(in the rows, 128 means zero)
Each named turn below is shown by a few rows before and after it. Which turns, in which order, take the first row of each later pair to the second? The first pair is answered.
Kavi (before -> after):
[101 145 128 110 126 108 157 126 151 122  91 137 141 149 130 115] -> [104 147 102 121 119 111 148 114 153 139  88 116 114 138 136 140]
[149 138  89 178 132 151  98 111  69 141 152 141  86 133 136 135] -> [144 134 139 155 147 142 116 134  67 107 158 182 140 156 125  85]
[129 143 118 157 121 127 115 121 124 157 119  74  69 133 181 157] -> [116 137 182 106 135 113 160 159 123 103 129 146 161 155 143  67]
zuka (before -> after):
[158 158 144 117 126 118 141 149 120 161 136 126  90 155 124 129] -> [154 164 144 119 127 120 140 144 120 158 129 123  87 160 128 130]
[ 90 158  90 140 117 144 125  95 128 116 105 126 114 123 112 139] -> [105 146  79 125 109 142 129 106 124 122 129 135 121 101  90 130]
[148 120 196 156 153 174  85 124 101 110 149 101  94 188 195 154] -> [125 144 160 159 146 187  82 105  82  82 138 111  84 194 177 142]
[164  82 136 147 133 122 120 132 136 138 143 135 145 109 120 168] -> [153  89 149 160 140 122 117 124 140 137 125 127 140 124 140 177]
nago (before -> after):
[138 119 129 121 126 138 112 119 148 128 120 135 127 132 139 137] -> [139 123 131 121 127 138 109 121 147 124 122 135 125 134 141 133]
[135 112 176 154 158 133 128 127 114 114 116 150 124 149 159 188] -> [139 121 189 138 158 130 136 133 114 108 117 152 119 157 165 171]
[151 106 167 118 153 125 120 175 133 122 149 144 151 139 127 107] -> [140 103 160 115 150 118 132 174 149 132 140 146 162 130 118 115]

Each pair is two turns apart.
[155 132 125 127 124 152  97 127  87 112 161 129 111 136 123 112] -> [168 116 147 125 130 144  99 139  99 130 166 124 118 133 135 120]
zuka zuka
[147 158 133 110  90 130 143 103 115 137  78 126 125 172  93 104] -> [135 141 111 132  88 132 135  91 122 151  71 123 138 155  79 135]
nago nago
[129 124 109 122 105 130 137 119 136 138  94 134 113 143 143 149] -> [128 121 138 117 116 130 141 129 128 116 101 156 139 161 142 125]
nago Kavi
[111 134 107 146 127 131 127 105 133 141  97 122 114 130 138 158] -> [116 137 144 121 136 130 139 124 118 104 113 160 150 148 128 104]
nago Kavi
[113 123 119 146 139 110 133 122 149 152 104 100 118 119 176 163] -> [ 94 149  75 145 127 127 131 104 122 119 104 117 108 117 144 145]
zuka zuka
[124 119  89  99 104 111 150 137 155 163 134 130 125  78  94 138] -> [121 113 152  89 127 107 158 154 150 129 135 162 170 114 105  97]
Kavi Kavi
[ 98 142 129 118 119 116 135 127 140 122  98 137 126 141 131 110] -> [108 137 116 106 112 117 138 134 135 124 119 147 131 122 112 101]
zuka zuka
[ 91 105  96 154 116  91 108 112 183 145 115 122 127 104  84 131] -> [ 79 121 132 181 139 103  86  97 161 110 101 126 125 156 122 122]
Kavi zuka
[135 180 179 117 146 114 114 141 116 100 125  97  70 178 214  89] -> [ 77 155 147  96 129  74 185 151 203 153  66 102 138 124 155 121]
nago nago
[167 145 115 130 113 156 104 143 148 140 123 126 121 138 153 163] -> [155 150 140 112 120 153 122 156 145 109 123 160 159 152 137 122]
zuka Kavi
[129  96 180  84 133 105 182 157 160 137 134 141 174  99 131  94] -> [100  84 169 132 142 106 170 134 178 157  99 124 182 102 144 148]
zuka nago
[ 90 152 131 159 133 134 136 113 127 103  72 105 138 158 146 108] -> [ 98 145  87 121 111 131 159 130 129 109  99 127 153 109  87  88]
Kavi zuka
[127 165  53  76  94 136 166 128 126 113 130 133  85  86  76 110] -> [176 109 125  67 109 105 171 169 170 173 149 111 106  73 113 136]
zuka zuka
[148 106 169 128 126 141 116 162 131  88 169 101 160 131 140 125] -> [150 111 110 118 103 146 120 157 131 105 178  94 137  91 107 137]
Kavi nago
[148 177 115  93 121 106 172 154 117 145 145 115 101 101 107 118] -> [142 190 142 134 141 120 140 134 101 131 127  99  76 147 160 138]
Kavi zuka
[186  95 127 114 114 118 113 164 157 156 164 130 139  81 104 126] -> [153 113 174 154 137 112 104 141 176 155 102  98 120 138 174 154]
zuka zuka
[168 101 129 127 111 129 127 144 148 162 142 150 142 100 101 150] -> [179 106 166 142 128 133 105 139 136 152 142 138 124 133 144 151]
Kavi nago
[101 107 135 176 117 118 113 121 159 152 112 112 147 136 128 174] -> [ 89 112 153 158 121 114 133 130 159 127 110 142 181 147 109 136]
Kavi zuka
[164 166 100  87 104 136 123 119  97 111 169 124  75 120 119  95] -> [162 168 139 113 119 127 113 112 116 128 141  93  56 150 175 125]
nago Kavi
[142 108 162  93 125 105 149 123 154 169 100 121 148 120 141 116] -> [136  92 156 118 131 111 137 113 153 172  98 123 161 118 138 138]
nago Kavi
[117 130 135 140 126 140 128 124 113 123 112 126 136 123 123 154] -> [126 138 148 130 128 142 126 126 103 114 119 127 125 134 132 136]
nago nago
[126 126 141 132 128 136 152 134 108  84 140 162 137 158 132 103] -> [137 126  76 136 104 141 145 122 113 121 147 130  92 115 115 142]
zuka Kavi
[141 117  95 150 124 135 107 131 133 173 136  98 100 112 130 176] -> [149 125 171 113 145 135 124 163 111 111 158 151 149 156 129  90]
nago Kavi
[121 159 200  59 131 103 185 147 185 115  99 133 147 169 151  79] -> [122 150  57 102  91 124 152 103 184 182 103  80  78  89 115 182]
Kavi nago
[121 103 132 115 117 164 141 133 132 148 130 131 134  81 101 150] -> [115 103 158 130 127 158 141 128 145 154 107 116 129 102 133 164]
zuka zuka
[172 151  65 148 111 136  93 125  93 113 163  93  73 116 131 109] -> [201 118  96 140 114 121  97 149 112 145 181  86  87 101 140 119]
zuka zuka
[105 126 105 142 119 138 123  80 139 118 119 122 125 129 108 149] -> [101 125 109 128 119 134 137  89 138 109 125 138 144 126  92 128]
Kavi Kavi
[136 120 180 183 147 137  72 148 111 107 141 121 122 170 165 144] -> [126 145  93  89  90 116 144 172 140 121 151 141 122  92  64  95]
nago Kavi
[ 79 151  65 116  95 159  98 108 177 142 103 152 128  79  67 148] -> [100 140 173 168 149 181  43 106 130  92 118 167 144 168 147 131]
nago Kavi
[123  77 138 136 139  91 165 132 183 174  77 124 150 116 145 139] -> [ 95  99 126 132 137  94 176 122 179 148  58 137 157 129 132 119]
zuka Kavi
[116 148 167 124 143  78 139 118 118 135 158 119  74 209 151 174] -> [ 93 167 127  86 127  80 170 120 107 100 161 158 103 192  87 125]
zuka Kavi
[ 90 141  58 145 109 138 129 123 110 133  96 117 116 137 115 188] -> [123 114  54 121 101 132 134 147 112 152 136 128 134 101  87 181]
zuka zuka
[109 144 129 151 124 149 133 128 132 106 142 147 130 143 123 108] -> [120 138 107 158 115 154 122 123 131 126 151 131 107 127 125 131]
zuka Kavi
[185 101 198  95 120 106 144 172 149 148 166 113 127 131 160  98] -> [139 107 201 118 128  95 159 152 183 160 106  99 137 149 180 130]
nago zuka
[141 101 156 113 136 114 139 137 134 128 133 147 197 122  97 141] -> [146  96 117 146 130 125 115 116 124 150 135 123 166 106 101 184]
nago Kavi
[121 113 122 123 118 115 151 143 158 158 111 115 134 105 125 136] -> [139 108 114 159 126 140 107 128 120 147 135 108 113 114 142 153]
nago nago
[141 176 159 109 140 122  84 129 132 135  69 114 126 157 164 125] -> [118 192 132  94 129 123 101 125 134 122  57 126 132 149 134 111]
zuka nago
[180 100 125 132 111 136 117 116 109 163 192 135 146  82 119 137] -> [189 119 151 103 110 130 130 129 106 148 198 140 136  97 129 102]
nago nago
[162 136 180 160 139 147 128 142  96  93 155 138 109 166 163 103] -> [121 131 175 119 124 108 197 161 165 122 110 146 154 135 125 100]
nago nago
[ 82 153 111 133 127 122 149 112 145 114  83 131 132 137 122 134] -> [ 86 156  93 132 122 131 143 109 130 105  96 138 130 129 107 127]
Kavi zuka
[ 88 153 175 156 128 123 131 119 141  99  68 130 127 165 157 110] -> [ 90 158 129 168 112 128 119 104 144 125  65 101  89 141 155 147]
Kavi Kavi
[114 130 107 168 137 146  96 110 105 113 129 137 117 141 140 142] -> [122 116 120 134 136 136 120 136 111 104 148 168 159 126 105 106]
Kavi zuka
[143 125 127 148 141 135 101 132 111 165 134 111 110 136 142 155] -> [129 140 108 151 139 144 100 121 100 148 127 116 103 141 135 148]
zuka zuka
[121 121 114 151 124 114 157 102 151 138 134 124 153  88 119 169] -> [154 134 132 162 134 137 117  96 103 109 167 122 115 118 151 153]
nago nago
[101 115  84 114 122 103 145 128 123 133  95 143 151 104 107  94] -> [125 102 111 153 137 106 109 119 123 164  93 101 116 122 167 144]
zuka Kavi
[129 131  95 125 117 139 126 120 110 112 140 139 135 115 104 124] -> [135 137 105 116 117 138 129 125 107 105 144 140 130 121 108 112]
nago nago
[175 119 178 108 124 104 114 175 164 177 152  75  69 131 206 134] -> [155 115 179  62 114  84 164 200 189 167 146 112 125 112 157  92]
nago Kavi
[143  99  41 204 128 113  86 100 136 138 142 129  91  95 116 186] -> [130  99  38 152 117 102 132 125 143 111 154 182 151  76  51 124]
Kavi Kavi
[122 129 108 116 122 133 129 115 122 135 125 134 141 105 111 115] -> [122 127 138 118 133 131 128 121 120 121 125 143 154 124 124 104]
Kavi Kavi
[129 137 121 118 109 133 110 127 113 102 114 145 119 129 114  87] -> [131 135 139 130 118 135 101 125 111 100 111 140 116 144 132  92]
Kavi Kavi
[159 100 145 170 138 136 114 122 116 172 154 103 117 127 131 158] -> [146  94 166 138 141 127 144 144 124 147 159 145 173 126  95 112]
Kavi nago
[165 128  85 114  77 128 143 147 146 148 158 145 117  80  78 135] -> [171 107 155 135 102 108 139 154 184 182 131 113 117 109 143 170]
zuka zuka
[177 139 109 110 111 132 141 135 174 149 129 113 116 140 121 126] -> [165 149 138 128 127 138 129 125 165 129 113 112 116 176 150 123]
Kavi zuka
[ 95 149 120 110 119 115 152 127 117 104 103 142 130 138 120  97] -> [ 86 129  93 145 119 123 138 111 118 119 100 137 140 121 109 135]
nago nago
[118 159 160 109 126 117 140 133 131 122  96 110 111 150 155  96] -> [104 149  99 108 106 115 153 125 147 145  93 110 118 104 110 124]
Kavi nago
[138 131 140 124 120 150 129 145 141 122 163 178 167 126  94  94] -> [144 128 178 154 139 155 103 137 136 121 154 159 153 159 144 115]
Kavi Kavi
[108 119 141 103 121 116 145 134 138 137 111 123 166 140 101  87] -> [107 105 119 154 124 128 115 109 138 164 102  94 144 134 122 147]
nago Kavi
[136 153  65 125 100 151 110 110  93 116 135 118  62 102 116 120] -> [128 150  89  94 104 145 136 130  94  87 142 157 109 106  89  71]
Kavi Kavi
[141 110 131 130 135 120 134 125 139 136 134 128 165  90 121 116] -> [140 110 128 136 135 117 133 122 149 149 125 114 155  91 131 131]
zuka Kavi
[ 81 151 132 132 138 119 186 132 142 114  69 154 144 168 105 110] -> [ 96 154  81 165 125 132 152 106 131 147  76 112  83 147 122 166]
zuka Kavi
[100 136 133 143 124 114 147 113 156 148  93 108 126 132 137 152] -> [ 98 128 157 134 136 117 152 126 143 118 108 144 166 144 120 116]
nago Kavi
[110 131 114 150 126 128 138 121 139 135 108 114 113 118 147 143] -> [107 131 102 133 119 124 152 129 143 132 112 128 125 104 124 128]
Kavi Kavi
[143 150 102 115 121 132 122 132 124 114 140 122  84 125 127 111] -> [131 150 141 101 130 118 143 144 143 111 124 129 108 144 137  96]
Kavi nago
[135 118 158 115 128 116 141 127 156 148 119 102 125 139 155 128] -> [113 132 142 127 126 120 141 112 155 137  98 102 120 146 155 133]
zuka nago
[138 161 209  96 113 107 127 171 155 172 146  81  77 144 176 126] -> [102 135 144  81  90  94 167 176 189 193 136 109 140  81  89 136]
Kavi nago
[147  93 153 144 163 105 109 115 114 159 132 131 140 152 143 151] -> [141  90 114 125 148 107 126 120 112 154 147 154 162 118  91 138]
Kavi nago
[100 152  71 115 105 158 103  91  84 110 116 128 114 120 144 119] -> [112 142 102 108 116 161 102 106  70  89 136 153 141 132 141  89]
Kavi zuka
[ 73 159 100 150 131 133 122  81 121 109  81 141 133 152 122 147] -> [112 130  73 114 113 133 131 111 113 122 141 164 154  96  66 126]
zuka zuka
[126 134 107 141 123 127 115 133 121 127 144 141 130 117  89 121] -> [133 141 118 134 125 129 113 135 114 118 150 141 121 127  97 107]
nago nago
[162 149 150  76 134 124 134 151 136 118 122 115 127 108  79  96] -> [164 157 134 114 136 135 102 125 131 138 109  74  76 117 119 145]
Kavi zuka
[125 138 146 131 147 107 144 131 152 111 118 129 129 159 141 123] -> [118 150 117 127 138 116 143 124 138  94 124 141 126 152 118 109]
zuka zuka
[120 145 127 178 170 155 133 110 154 101 158 162 172 163  94 103] -> [141 159  80 183 151 169 110  96 134 114 175 136 113 145  97 122]
Kavi nago
[124 104  93 113 113 132 141 134 135 137 141 149 150  92  87 126] -> [143  85 144 149 133 129 116 133 147 164 133 114 131 117 151 167]
zuka Kavi
[156  88 112 100 109 123 143 155 139 166 175 139 144  74  95 132] -> [174  87 108 125 116 143 109 145 108 155 196 134 125  85 111 138]
nago nago
[118 158 140 125 131 127 117 109 123 121 116 111 107 153 160 128] -> [122 160 104 109 118 135 119 111 106 110 141 131 112 128 121 108]
zuka zuka
[126 131 116 102 106 139 170 143 130 130 145 126 158  79  77 117] -> [151 144 164 145 128 150 120 124 113 136 137  76  93 133 172 151]
Kavi nago
[ 85 158 110 124 131 138 140 111 134  98 108 119 139 145  99 102] -> [ 93 162 107 142 132 146 121 100 126 107 107  97 105 153 125 123]
Kavi nago
[ 94 121 109 158 158 138 128 134 156 130 104 131 131  97 126 186] -> [130 142 139 154 167 157  97 135 110  96 138 129  92 132 161 152]
nago nago
[156 134 191 169 152 158  62 115  83 106 158 117  95 182 199 139] -> [122 159 104  89 111 154 126 131  78  64 176 188 146 122  68  59]
zuka Kavi
[ 93 140  99 158 140 152 102 115  91  95 132 153 171 125 106 130] -> [ 95 139 111 165 145 153  96 112  89  94 130 148 169 135 121 133]
Kavi Kavi
[144 112 146 120 117 121 123 135 137 119 149 139 145 126 118 130] -> [153 118 129 127 109 126 112 128 131 128 152 125 117 120 125 145]
Kavi nago
[ 97 125 104 150 127 140 140 128 162 152 111 129 150 117  89 136] -> [114 127 144 179 149 150 104 120 138 138 116 117 127 156 142 145]
Kavi nago
[ 78 158 124 125 120 107 171 126 168 110 103 135 165  98 110 129] -> [ 99 160 123 176 131 128 119 100 143 120 107  95 109 116 165 177]
Kavi nago
[146 121 126 141 109 117 115 155 129 165 143 127  91  84 142 179] -> [146 137 145 145 117 120 106 151 120 151 137 121  74 110 168 170]
zuka nago
[154 149 101 104 113 141 123 126 116 136 165 129  70 117 119 101] -> [142 151 163  89 129 121 147 143 142 128 140 133  95 148 145  79]
Kavi nago
[136 115 120 168 161 155  83 147 103 131 197 117 114 134 158 147] -> [137 140 100  95 136 140 130 173 112 122 209 135 111 109 113  90]
nago Kavi
[ 93 139  81 139 125 127 139 108 124 104 115 135 132 136  91 149] -> [ 91 137 109 133 134 126 143 116 123  89 115 150 154 150  93 130]
Kavi Kavi
[155  89 175  74 148 118 149 173 141 173 154 148 142  93 131  98] -> [108 127 201 115 168 121 139 137 149 153  85 120 116 158 192 120]
zuka zuka
[ 89 121 127 163 134 116 121  97 142 106 113 165 176 140 112 148] -> [112 132 143 166 141 132  96  96 110  84 135 166 149 163 136 130]
nago nago
[130 178 134  79 129 108 146 159 160 116 110 116 105 164 140  31] -> [136 177 151 107 141 113 123 148 155 123 102  95  82 183 179  56]
Kavi Kavi
[162 115 126 131 162 140 134 122 121 129 186 137 172 112 128 120] -> [161 121 134 117 159 133 146 129 126 127 182 139 174 114 128 108]
nago nago
[137 136 131 125 110 147 108 125 106 119 146 119  65 132 144 106] -> [140 130 150 114 114 145 117 138 104 108 155 137  89 137 136  84]
zuka Kavi
[107 113 157 129 143  95 150 147 162 131 128 131 167 124 123 118] -> [ 82 135 148 142 145 102 145 129 156 111 106 128 156 146 130 117]
zuka zuka
[112 156 152 131 125 110 113 128 123 120 122 133 128 154 152 143] -> [104 168 114 116 111 114 123 124 115 110 128 145 128 134 117 131]
zuka Kavi
[158 141 137 111 136 124 144 175 118 124 153 147 144  87 123 158] -> [144 147 166 133 150 119 141 164 131 126 121 129 135 118 163 174]
zuka zuka
[106 136  79 153 126 142 160 124 127 126 127 138 178  90  92 124] -> [137 145  90 172 137 166 118 114  80 102 160 134 143 116 123 117]
nago nago
[152 126 120 107 134 100 160 140 117 175 140 104 148 120 160 122] -> [149 116 135 120 144 100 152 139 117 170 138 109 162 132 168 126]
nago Kavi
[159 125 139  88 130 123 147 165 126 137 152 141 139 104 108 103] -> [145 128 180 112 147 116 144 157 145 146 116 118 130 140 159 127]
zuka zuka
[114 164  96  89 111 111 166 166 160 118  96  98 160 112  93  93] -> [129 148 124  90 117 102 168 177 176 140  98  90 165 111 111 103]
zuka zuka
[ 85 129 117 136 129 133 128 116 141 101 100 142 151 139 103 128] -> [ 95 128  88 141 120 140 120 110 133 112 112 134 134 122  94 141]
Kavi zuka
[119 137 126 153 158 130 140 110 123 112 123 135 122 165 157 139] -> [125 127 104 114 142 120 169 131 134 117 143 158 150 125 106 114]
Kavi zuka
[150 161 148  96 106 113 129 144 130 129 140 122  79 129 164  99] -> [143 164 141  87 103 113 138 144 129 123 139 131  88 126 150  89]
zuka Kavi
[123  91 117 110 123 107 140 113 149 159 140 129 153  87 100 166] -> [140  93 173 141 149 117 104 107 125 141 143 117 134 137 163 172]
Kavi nago
[104 130 143 139 133 157 121 101 146 143 116 108 141 116 131 161] -> [ 97 140 118 136 125 165 121  95 132 128 120 118 139 109 111 149]
zuka zuka
[163 115 160 125 111 103 133 169 152 190 125  91 117 103 160 163] -> [146  94 168 125 118  99 145 176 160 179 122 120 172  96 134 153]
Kavi nago
[134 104 116 164 139 154  90 127 102 114 143 147 150 115 125 145] -> [141  95 127 152 140 147  98 138 111 120 149 153 165 109 120 138]
Kavi zuka
[147 132 122 115 158 137 128 110  85  60 141 195 127 155 126  95] -> [152 117 129  84 149 117 157 134 115  82 145 200 152 129 104  87]
zuka nago
[ 99 103 117  88 146 123 167 132 158 117 106 146 166  93 109  98] -> [127 113 106 142 152 145 105 100 129 137 112  88  81 113 178 157]
Kavi nago
[135 152 137  93 116  94 149 141 181 170 131 108 106 115 163 135] -> [133 132 106 136 119 109 119 121 169 182 137 102 108 102 159 176]
nago nago
[136  88 153 101 131 131 144 153 129 166 157 138 156 118 134 135] -> [135  84 138 119 130 136 132 142 126 175 157 128 144 112 137 159]
nago Kavi
[135 155 147 120 150 167 114 110 118  88 141 143  96 152 136 100] -> [125 159 107  92 129 157 141 116 139 102 137 146 101 116  93  95]
Kavi nago
[160 115 188 123 142 128 109 151 117 117 169 146 156 165 160 122] -> [169 103 129  95 110 112 133 162 151 173 174 126 142  99 118 149]
Kavi zuka
[150 113 149 147 148 123 107 129 132 160 130  91 113 137 167 163] -> [145 117  93 123 121 120 126 130 140 172 137  96 110  96 120 162]
Kavi Kavi
[113 114 142 120 132 116 159 151 148 138 114 155 173  84 122 121] -> [108 127 112 158 129 128 131 120 145 156  94 113 118  89 155 171]
Kavi zuka
[118 110 179 146 152 126 115 148 121 122 135 116 139 163 164 145] -> [108 112 182 127 147 112 139 155 144 129 121 118 153 155 155 138]
nago nago
[106 110 174 135 145 107 154 135 162 133 103 131 178 136 131 127] -> [ 89 133  98 132 118 114 159 114 162 141  92 120 148 104  97 145]
zuka Kavi
[139 105 148 112 131 114 132 148 123 119 145 147 170 122 105 114] -> [144 108 112 139 121 119 112 128 130 158 135 103 119 108 126 170]
Kavi zuka
[ 81 135 130 119 133 110 163 131 178 141  80 151 171 116 112 124] -> [ 78 152  90 149 128 125 137 101 163 150  74 123 122 116 126 159]
Kavi zuka
[142 125 183 172 138 118  80 142 138 107 119 142 173 183 174 111] -> [116 152 170 158 131 116 100 134 141  87  98 150 171 192 161  93]
nago zuka
[135 120 110 109 107 149 138 140 128 121 162 164 143  90  90 106] -> [157 138 150 133 123 154 103 128 115 124 155 122  80 136 169 127]
Kavi nago
[151  69 129 138 101 160 130 144 158 154 137 117 191  74 130 143] -> [116  93 152 169 116 159 121 118 164 142  86  94 173 121 178 162]
zuka zuka
[122 111 126 167 158 137  91 113 107 114 125 146 162 139 140 151] -> [115 117  94 147 144 137 107 115 105 109 132 160 172 117 101 135]
zuka Kavi
[125 129 132 125 123 135 107 118 109  87 150 155 148 124 117 109] -> [114 129 132 111 121 124 125 124 128  95 137 157 161 116 106 105]
nago nago
[153 148  70 114 117 161  99  97 129 115 148 145  76  84  74 120] -> [187 128 106  90 120 147 105 125 139 135 173 143  83  76  84 109]
nago zuka
[137 134 107 121 120 133 131 122 123 107 123 153 145 114 113 113] -> [156 111 134 116 125 122 134 138 140 132 131 145 154 109 127 122]
zuka zuka
[127 132 158  98 152 135 119 134 140 126  76 100 109 179 169 115] -> [ 99 150 124  89 141 135 137 124 145 114  57 113 117 169 137 105]
zuka nago
[114  97 162 121 140 100 162 147 166 145 107 160 213 109 117 124] -> [134  78 134 193 153 139  91 114 113 141 138 149 188 112 134 173]
nago nago
[109 187  82 113 119 128 158 118  78 106 122 142 132 153 143 136] -> [107 185  96 113 123 128 160 120  78  99 121 147 140 162 150 128]
Kavi Kavi
[106 114 113 103  86 109  75  84 151 141 110 109 131  81  84 171] -> [100 110 143  80  92 103  96 104 151 116 115 144 174  91  68 130]
Kavi Kavi
[109 168 110 117 109 113 148 119 147 142  90 106  88 140 148 135] -> [105 167 106  96 105 109 164 128 150 134  93 124 107 129 124 114]
Kavi Kavi
[147 141 159 103 145 115 144 161 140 141 151 123 108 130 135 102] -> [137 134 138 124 141 110 143 150 160 168 130 103 101 116 138 143]
nago Kavi
[173 119 152 103 128 135 108 149  92 110 170 133 104 148 139  92] -> [177 120 139 116 127 137  98 140  91 122 166 115  81 145 150 114]
Kavi Kavi
[125 159 158  94 131 132 123 138 173 147  89  97 107 146 179 104] -> [105 132 121 127 129 133 121 123 189 174  75  95 130 120 158 150]
nago nago
[115 120 102 120 145 133 124 116 102 131 150 128 157  88 117 160] -> [135 116 122 126 152 135 109 121  92 130 165 123 146  98 139 159]
zuka nago
[ 96 157 109 120 118 148 135 122  94  70 122 167 137 139  97  88] -> [ 82 146  94 126 115 141 146 118 112  85 109 168 154 124  80 106]
nago nago
[146  86 237 101 144 124 170 167 172 126 193 122 133 134 172 114] -> [142  81 104 109 101 137 168 143 175 174 204 101  98  47 100 168]
Kavi nago
